In each game, the first row plays the second. By how much does the first row win? 15 means about a draw, 30 a big win and 0 a big loss. Wins can go round in a circle. Each row has two weighted sums of its numbers, A and B, taken from their middle values. A row wins by its A times the other's B, less its B times the other's A.
   0.63  -0.58  -0.93  -0.11  -0.39  -1.23   0.09   0.52   0.00   0.09
  -0.51  -0.25   0.47   1.11   0.20   0.84   0.57  -0.64   0.53  -0.45 ~ 13
   0.43   0.02  -1.47  -0.75  -0.35  -1.58  -0.77   0.28  -0.42   0.86
  -0.82  -0.03   0.52  -0.14  -0.23   0.84   0.10  -0.14   0.06  -0.22 ~ 15
  -0.53  -0.38   0.26   0.02  -0.23   0.38   0.21  -0.45  -0.39  -0.19
   0.78  -1.42  -1.62  -0.10  -0.40  -1.75  -0.52  -1.38   0.33   0.35 ~ 16
  -1.69  -2.81  -0.91   0.78  -2.06  -0.33   1.00  -0.51  -0.65  -0.46
  -1.24   0.70   1.79   0.95   0.69   2.18   0.70  -0.18   0.20  -0.68 ~ 13
   0.02  -1.17  -0.60   0.38  -0.29   0.14   0.01  -0.31  -1.27   0.47
  -0.09  -1.21  -2.03  -0.24  -1.17  -1.92  -0.43   0.27  -0.86   0.78 ~ 15
   0.41  -0.25  -0.01  -0.43   0.00  -0.58   0.05  -0.57  -0.21  -0.01
   0.51  -1.56  -1.95  -0.92  -1.03  -1.76  -0.66  -1.01   0.10   0.58 ~ 15
  -1.24  -0.07   0.19   1.05  -0.14   0.78   0.21   0.18  -0.06  -0.03
  -1.19  -0.11   2.01  -0.85  -0.74  -1.81   0.66  -1.92  -1.41  -0.84 ~ 18
   0.32   0.04   0.52   0.25   0.44   0.33   0.42   0.13  -0.75  -0.01
   0.00  -1.37  -1.01   0.22  -0.86  -0.82   0.28  -0.05  -0.06  -0.15 ~ 13
   1.31  -0.85   0.52   0.71  -0.46  -0.40   1.90   1.76   0.63  -1.29
   1.26  -0.57  -1.05  -0.37  -0.24  -1.46  -0.17   0.35   0.25   0.22 ~ 19
  -1.35  -0.53   2.38  -0.64  -1.32  -1.34   1.22  -0.59  -1.61  -1.28
   0.58   1.13   0.30  -1.12   0.22  -0.11  -0.35   1.07   0.44  -0.19 ~ 13
   0.84   0.19   0.86  -0.95   0.04  -1.39   0.21  -0.45  -0.96  -0.31
  -0.98  -1.19   0.14   0.28  -0.83  -0.04   0.47  -0.90  -1.46  -0.03 ~ 13
  -2.19   0.31   0.09   1.62   0.03   1.15   0.07  -0.02  -0.33   0.41
  -0.26   0.63   0.71   0.27   0.42   2.45   0.24   1.30   0.14  -0.22 ~ 3
   0.13  -1.06  -0.65  -0.75  -0.73  -1.04   0.06  -0.62  -1.03   0.19
   0.98   0.76  -0.06  -0.16   0.42  -0.40  -0.17   0.78   0.34   0.16 ~ 15
   1.01  -0.72  -0.75   0.58   0.43   1.07   0.32   0.59  -0.65   0.65
  -1.36   0.59   1.20   1.18   0.47   1.94   0.60  -0.09   0.55  -0.48 ~ 16
  -1.26   0.60   2.13   0.90   0.30   1.33   1.20  -0.42  -0.76  -0.72
  -2.75   0.82   0.51   1.10  -0.03   1.63  -0.40  -0.51  -0.48   0.59 ~ 5
  -0.17  -1.17  -0.58  -0.08  -0.67  -0.88   0.12  -1.00  -0.27   0.06
   1.95  -0.96  -2.10   1.47   1.13   1.89  -0.11   1.12  -0.70   1.37 ~ 20
   0.43   0.42   1.32  -0.93   0.28   0.93   0.36   0.19   0.93  -0.88
  -0.65  -1.82  -1.63  -0.60  -1.44  -1.10  -0.32  -1.35  -0.52   0.32 ~ 18
   0.63   1.06   0.97  -0.40   0.73   0.76   0.14   0.79   0.71  -0.40
   0.42   0.73   1.07  -0.52   0.48   1.31   0.50   0.95   0.51  -0.51 ~ 17
  -1.36   1.97   1.15  -0.15   0.37   1.47  -0.68   0.81   0.04   0.25
   0.58   0.14   0.55   0.61   0.62   0.64   0.55   0.30  -0.77   0.03 ~ 12
  -0.75  -0.89  -0.62   0.59  -0.90  -0.45   0.13   0.35  -0.43   0.10
   1.10   0.29   0.09   0.07   0.39  -0.36   0.28   0.41   0.66  -0.26 ~ 20
   0.13  -0.61  -0.18   0.58  -0.40  -0.31   0.49   0.56   0.16  -0.25
  -0.51  -0.05  -0.64   0.13  -0.32  -0.27  -0.20   0.31  -0.12   0.37 ~ 13
   0.18   1.95   2.15   0.72   1.48   1.98   0.48   0.51   1.35  -0.76
   0.21   1.02   0.97   0.58   1.37   1.06  -0.08  -1.06   1.08  -0.26 ~ 15
   0.45   1.03  -0.36   0.11   0.37  -0.33  -0.34   0.84   0.15   0.54
  -1.45   1.09   0.28   1.01   0.49   1.07  -0.34   0.11  -0.18   0.58 ~ 16
  -0.39  -0.47   0.10  -0.71  -0.34   0.38  -0.26  -1.25   0.61  -0.36
   1.26   1.00   0.74  -1.09   0.69   0.35  -0.15   0.39   1.20  -0.67 ~ 12
  -0.51  -0.31   0.18  -0.36  -0.34   0.36   0.03  -0.57   0.12  -0.29
  -1.92  -0.06   1.68   1.07   0.09   1.66   0.91  -1.13  -0.64  -0.58 ~ 17
   0.36   0.37   1.25  -0.53   0.41  -0.59   0.31  -0.76  -0.81  -0.33
  -0.38   0.98   0.71   1.36   0.72   0.88   0.39   1.24   0.07   0.00 ~ 15
  -0.30   1.06   2.08   1.20   1.12   1.67   0.97   0.45  -0.43  -0.52
  -0.55   0.51   1.03  -0.13  -0.01   1.23   0.21   0.48   0.09  -0.45 ~ 16
  -1.05   2.58   0.61   1.05   1.47   1.25  -0.70   0.56  -0.02   1.00
  -0.04  -0.83   0.11   1.64   0.35   0.60   0.79  -0.91   0.87  -0.42 ~ 25
  -0.84  -0.83   0.08  -0.13  -0.41   0.27  -0.02  -1.51  -0.31  -0.24
  -0.36  -0.46   0.46   0.15  -0.15   0.34   0.37  -0.61  -0.90  -0.05 ~ 15
  -0.34  -1.12  -0.20  -0.44  -0.53  -0.77  -0.04  -1.41  -0.78   0.05
  -0.45  -0.71  -0.87   0.08  -0.76  -0.64  -0.01   0.21  -0.34   0.31 ~ 15
  -2.22  -1.13  -0.23   0.78  -1.06   0.81   0.25  -1.07  -0.59   0.03
  -0.72  -0.32  -1.27   0.27  -0.58  -0.78  -0.49   0.06  -0.70   0.88 ~ 13
  -1.65  -0.40   2.06  -0.61  -0.96  -1.00   1.09  -1.38  -1.81  -0.74
   0.33   1.14   0.84   0.70   0.90   0.69   0.35   1.07   0.61  -0.22 ~ 19
  -0.82  -1.27  -0.07   0.97  -0.78   0.22   1.02   0.09   0.16  -0.59
  -0.33  -0.49  -0.38  -0.36   0.02   0.25  -0.70  -1.94   0.62   0.00 ~ 13
  -0.72   0.64   0.74   0.63   0.42   1.13   0.18   0.19   0.44  -0.30
   0.60   0.36   0.23  -0.99  -0.03   0.00  -0.28   0.31   0.61  -0.47 ~ 14
   1.96  -0.71  -1.81  -2.41  -0.94  -1.41  -0.67   1.53  -0.33   0.30
  -0.44   1.16   1.93  -2.02  -0.78   1.08   0.40   1.88   0.77  -1.52 ~ 22
   0.89  -1.01  -0.64  -0.23  -0.24  -0.61   0.13  -0.12  -1.00   0.44
  -0.30   0.30   1.01   1.19   0.85   1.89   0.72   0.25  -0.38  -0.10 ~ 16
   0.31   0.49   0.78   0.33   0.63   0.40   0.35   0.11  -0.06  -0.20
   0.21  -0.60  -0.33  -0.29  -0.32  -0.14   0.09  -0.18  -0.54   0.26 ~ 16
  -1.48  -0.98   0.00   0.37  -0.60   0.50   0.20  -1.25  -0.09  -0.15
  -0.53   0.73   0.41   0.57   0.26   0.69   0.06   0.46   0.29  -0.02 ~ 15
  -0.56   0.08  -0.57   0.86  -0.02  -0.17  -0.04   0.53  -0.49   0.57
   1.13  -0.32   0.16  -0.73  -0.24  -1.49   0.15  -0.10  -1.08   0.01 ~ 17
   1.62   1.23   0.03  -1.03   0.63  -0.56  -0.48   1.26   0.71  -0.05
   0.26   0.32   0.20   0.88   0.22   0.00   0.44   1.43   0.04  -0.12 ~ 9
   1.91  -0.41  -0.53  -0.11   0.55  -0.25   0.19   0.77  -0.63   0.47
  -0.52  -0.98  -1.16  -0.11  -0.92  -0.86  -0.30  -0.40  -0.27   0.26 ~ 14
  -0.09   0.76  -0.49   0.32   0.25  -0.37  -0.44   0.51  -0.27   0.76
   2.07  -0.62  -1.56  -2.37  -0.63  -2.27  -0.84   0.06   0.23   0.20 ~ 11
   2.14   1.17   0.11   0.25   0.94  -0.79   0.31   2.20   0.72  -0.13
  -1.34  -2.09  -1.74   0.06  -0.85  -0.63  -0.96  -3.53  -0.14   0.70 ~ 8
   0.54  -0.08  -0.27   0.46   0.04  -0.43   0.27   0.93   0.06   0.06
  -1.73   0.12   2.44  -0.02  -0.38  -0.76   0.85  -2.03  -1.10  -0.97 ~ 6
  -0.78  -0.36   0.69   1.36  -0.09   0.84   1.08   0.48   0.32  -0.56
   0.00  -2.09  -0.26   0.64  -1.63  -0.80   1.54   1.36  -0.18  -0.98 ~ 19
  -0.09   0.16   0.70   0.04   0.22   0.89   0.33   0.12   0.05  -0.25
  -0.65   0.99  -0.60  -0.33   0.06  -0.48  -1.13   0.24  -0.32   1.05 ~ 19
   1.89   1.06   0.38   0.26   0.85  -0.54   0.49   2.01   0.84  -0.20
  -0.41  -0.69   0.48   0.10  -0.25   0.03   0.41  -0.78  -1.02  -0.13 ~ 12
   0.65  -1.28  -2.25  -0.95  -1.24  -2.45  -0.72   0.09  -0.68   0.89
   0.26   1.46   1.83  -0.13   1.08   1.86   0.51   0.54   0.92  -0.77 ~ 14
   0.49   0.27  -1.41  -0.27  -0.10  -1.38  -0.90   0.46  -0.38   0.94
   1.04   2.17   1.22  -0.62   1.21   0.85  -0.18   1.82   0.87  -0.45 ~ 11
   0.63  -0.04  -0.44   0.01   0.43  -0.39  -0.30  -0.85   0.60   0.13
   0.03  -1.11  -1.66  -1.21  -1.15  -1.57  -0.76  -0.43  -0.28   0.47 ~ 15
  -1.21  -0.91  -0.51   0.76  -0.86   0.02   0.27   0.00  -0.47   0.20
  -0.35  -0.29  -0.36   0.43  -0.24  -0.18   0.13   0.34  -0.19   0.16 ~ 15
   1.03   2.96   3.74   0.10   1.91   0.45   1.16   0.57   0.02  -1.20
  -1.46  -1.07   0.75   0.13  -0.89  -0.26   0.69  -1.14  -1.56  -0.15 ~ 9
  -0.60  -0.74   0.10   0.40  -0.25   0.41   0.45  -0.56  -0.94   0.09
  -1.52  -0.78   0.66   0.65  -0.55   0.42   0.81  -0.91  -1.35  -0.36 ~ 16
  -0.62  -0.01   0.07   0.80  -0.05   0.39   0.17   0.44   0.05   0.06
  -0.57  -0.35   0.04  -0.07   0.16   0.41  -0.30  -1.92   0.32   0.02 ~ 14
   1.00   0.14   0.41  -2.19  -0.35  -0.39  -0.18   0.00   1.26  -0.98
   0.24   0.63  -1.21  -0.27   0.22  -1.05  -0.87   0.44  -0.33   0.92 ~ 22
   1.77   1.00   1.34  -2.80  -0.37   0.16   0.42   3.07   1.00  -1.50
  -0.15  -0.34   0.06  -0.24  -0.23   0.66   0.14   0.01  -0.22  -0.25 ~ 21
  -0.69   1.05  -0.03   1.18   0.64   0.45  -0.24   0.72  -0.33   0.63
  -0.70  -0.08  -0.74  -0.15  -0.51  -0.44  -0.47  -0.02  -0.30   0.49 ~ 14
   0.85   1.15   1.87  -0.05   0.84  -0.12   0.86   0.50  -0.40  -0.47
   0.78  -0.10  -0.31  -1.18  -0.12  -0.43  -0.41  -0.28   0.64  -0.33 ~ 19
   0.02   0.56   0.16   0.30   0.25   0.26  -0.01   0.47   0.24   0.02
   0.53   0.81   1.27  -1.35   0.08   0.82   0.32   0.89   0.94  -1.07 ~ 15
  -1.61   0.63   0.51   0.32  -0.11   1.25  -0.16   0.06   0.00   0.06
  -0.76  -1.63  -1.21   0.15  -1.35  -0.77   0.15  -0.25  -0.46   0.08 ~ 21
  -0.03  -1.23  -0.98  -0.33  -0.53  -1.10  -0.42  -1.84  -0.05   0.29
   1.68   0.29  -0.12  -0.94   0.49  -0.99  -0.32  -0.24   0.37   0.01 ~ 18
   0.60   0.38   0.07   0.74   1.02   0.60   0.12  -0.50   1.11  -0.03
  -0.43   2.70  -0.68   0.50   1.46  -0.13  -1.96   0.36  -0.29   2.00 ~ 16
  -0.28  -0.17  -0.10  -0.63  -0.42  -0.12  -0.22   0.05   0.14   0.02
   0.79   0.62   0.40   0.40   1.19  -0.79  -0.01  -1.54   0.43   0.07 ~ 15
   0.19   0.57   1.40   0.13   0.59   0.65   0.64  -0.31  -0.36  -0.45
   0.11  -1.02  -1.22   0.71   0.16  -0.26  -0.36  -2.09   0.47   0.41 ~ 14
  -0.53  -1.05  -0.50  -0.06  -0.69  -0.48  -0.04  -1.26  -0.31   0.09
   0.13  -0.20  -0.11  -0.18  -0.01  -0.12  -0.16  -0.85   0.42  -0.13 ~ 16
  -0.04  -0.12  -0.12  -0.32  -0.04   0.18  -0.32  -0.85   0.68  -0.09
  -0.05  -0.54  -0.77  -0.13   0.18  -0.03  -0.42  -1.76   0.60   0.31 ~ 15
   0.41  -0.74   0.03   0.71  -0.58  -0.35   0.91   1.07   0.21  -0.73
  -0.80   0.12   1.35  -0.24   0.02  -0.74   0.25  -2.11  -0.81  -0.40 ~ 3
